(in the rows, 128 means zero)
Each named move below is a turn or a mirror, shown by a few rows before and after it. Which moves, in which order, take the first row of each later pair to the second? The first pair is answered.
tizo (before => after):
[131 141 143 120 144 135 113 140 118 122 106 150 128 170 134 144] => [136 143 130 128 143 135 112 140 122 126 109 153 130 172 143 142]
[141 137 106 132 134 125  94 104 134 122 107 145 114 114 105 138] => [136 135 117 123 136 126  96 104 132 119 103 142 114 112  97 140]
[111 137 161 123 138 136 129 139 113 113 113 126 126 124 120 144] => [133 141 107 160 132 133 124 140 129 124 125 141 129 130 156 136]
[127 124 171 121 125 152 111 149 121 128 144 117 123 164 122 127] => [143 127 130 150 120 150 108 149 132 135 154 129 125 168 149 123]
bel (before => after):
[129 131  94 115 111 110  87 125 158 143 138 159 117 201 145 122] => [138 135  66 154  82 117 116 125 150 136 124 138 100  87 156 106]
[ 98 154 137 124 117 120 110 125 118 118  87 124 132  87  86  95] => [ 93 151 150 106 132 116  95 126 122 122  93 135 141 143  81 103]
[103 143 139 104 130 111 110 142 135 131 112 125 119 131  82 151] => [106 143 130 118 121 113 119 141 133 128 108 119 113  94  84 146]
[141 149 158 122 113 119 121 130 118 130  94 135 114 122 128  99] => [140 149 162 118 115 118 115 129 117 131  96 138 116 134 127 101]
tozu (before => after):
[115 114 110 100 135  97 135 101 189 150 128 133  90 133  97 110] => [123 120  95 112 135  96 128 103 192 150 124 144  92 137 105 110]
[101 110 184  85 157 146 161 144 134 123 148 104 130 171 122 142] => [142 149 104 155 168 140 125 154 149 124 124 165 134 190 165 144]
[131 106 108 110 111 113 147  97 163 142 126 105 104  86 127 125] => [142 117  85 131 113 111 136 100 166 142 120 123 104  92 139 125]
Rovup (before => after):
[121 133 143 152 130 153 149 156 106 128 130 115 133  93 168 134] => [118 104 118 131 113 139 154 131 138 150 164  94 129 113 158 113]
[107 141 112  93 140 123 103 111 134 117 139 119 131 145  85  86] => [110 166 136 112 155 136  98 132 107  99 110 137 133 126  93 106]
[138 162 110 131 145 118  97 130 140 127  83 172 126 175 102 140] => [136 144  93 118 135 110  99 116 158 140 104 161 123 187  98 128]
[124 111 111 124 127 133 137 145 105 133 103 121 123  88 142 144] => [122  95  97 112 116 125 140 133 122 144 122 109 121 101 136 133]
bas (before => after):
[138 147 138 134 137 134 114 139 108 131 105 150 122 122 152 125] => [127 127 160 112 138 137 127 137 105 137 132 134 129 143 154 127]
[125 146 111 102 136  98  83 108 146 137 100 156 116 165  77 122] => [118 139 130  92 140 102  86 110 142 136 109 150 122 181  79 128]
[108 156  72 111 138 119 110 114 150 157 106 119 102 138  91  89] => [108 177  96 119 160 127  96 131 130 143  83 142 109 155  96 109]
[123 105  89 111 117 164 142 100 120 124 179 123 124 147 174 112] => [137 129  59 138 114 159 129 100 125 117 146 144 114 116 171 108]
Pairs:
Each pair is two moves apart.
[159 117 132 130 113 126 125 145 115 137 125 154 143 113 137 131] => [154 104 139 118 110 127 133 140 115 142 142 142 145 121 138 128] : bas, bas
[134 122 100 122 121 123 121 115 147 142 142 109 130 113 119 110] => [128 147 135 121 138 129 107 127 127 123 102 128 130 106 101 128] : bas, tizo
[138 140 105 173 139 135 101 140 137 129 131 161 148 157 161 137] => [100 118 183  98 140 133 113 130 127 123 126 125 142 156  97 139] : Rovup, tizo
[133 158 113 149 103 111  93 125 128 135 105 138 108 141 127 113] => [134 141 100 149  90 111 108 118 135 146 133 121 109 138 140 102] : tozu, tizo
[141 134  99 144 108 132 107 115 122 142 130 134 124 127 157 116] => [118 124 149 102 107 131 115 109 114 136 120 110 119 109 114 115] : tizo, bas
[131 135 129  98 116 119 110 133 162 160 199 126 128 176 165 118] => [120 124 129  81  94 113 123 117 169 160 191  98 112 123 132 101] : bas, tozu
[115 140 169 122 143 127 136 142 102 130 132 122 152 136 128 128] => [134 142 110 147 137 113 120 134 129 142 140 141 152 161 146 117] : Rovup, tozu
[146 170  95 143 129 118 116 115 132 110  87 151 125 142 114 117] => [128 145 111 101 121 108 123  97 145 118 104 124 120 153  84 107] : tizo, Rovup
[ 89  97 138  74 105 111 137 107 146 129 123  95 110  88  68 109] => [117 145  92 129 115 109 105 118 146 116  69 145 105  66  79 115] : bas, tozu
[133 129 139 123 114 114 111 127 120 117 105 136 136 146 104 142] => [133 117 128 116 105 109 115 117 131 125 116 127 135 149 102 133] : Rovup, bas
[106 105 153 126 102 141 137 121 124 117 127  97 135  59 129 132] => [129 134 116 146 136 129  84 130 144 124 120 163 152 180 153 150] : bel, tozu
[129 109 121  90 119 111 126 111 162 136 133 100  91 117  80 112] => [129 148 170 107 156 129 107 145 121 108  90 140 103 129  88 148] : Rovup, bel
[150 153 116 187 153 149 112 143  99 127  94 145 112  94 155 149] => [133 149 161 144 176 146  95 143  98 128  98 152 122 169 131 164] : bel, tizo
[144 139 125 168 121 141 137 138 108 114 135 126 131 143 176 148] => [129 106 130 130 105 131 152 117 128 129 168  91 126 151 157 130] : Rovup, tozu
[151 135 112 169 140 146 128 149 126 142 147 152 145 178 193 141] => [115  98 174 119 114 156 178 139 108 138 164  84 133 107 158 131] : bel, tozu
[130 160 145 122 165 112  78 136 132 109  87 178 133 206 109 154] => [136 113  55 136  88  94 130  92 177 139 131 107 102  82 108  90] : bel, Rovup
[136 123 127 133 147 110 136 147 132 126 116 151 110 184 127 151] => [140 114 110 140 138 109 144 144 139 135 134 143 112 183 140 145] : tozu, tizo
[ 80 101 162  65 133 160 135 126 148 144 140 119 142 170  87 110] => [123 112  51 150 105 157 142 125 170 157 156 137 138 120 154  88] : tizo, bel
[118 131 164 130 134 140 135 133 111 115 125 121 129 100 139 144] => [137 141 114 161 131 133 123 133 126 121 127 141 130 108 163 138] : bas, tozu
[116 137 142 129 128 125 116 138 124 134 119 138 146 151 117 140] => [120 127 123 129 122 119 117 130 138 142 133 134 144 158 121 131] : Rovup, tizo
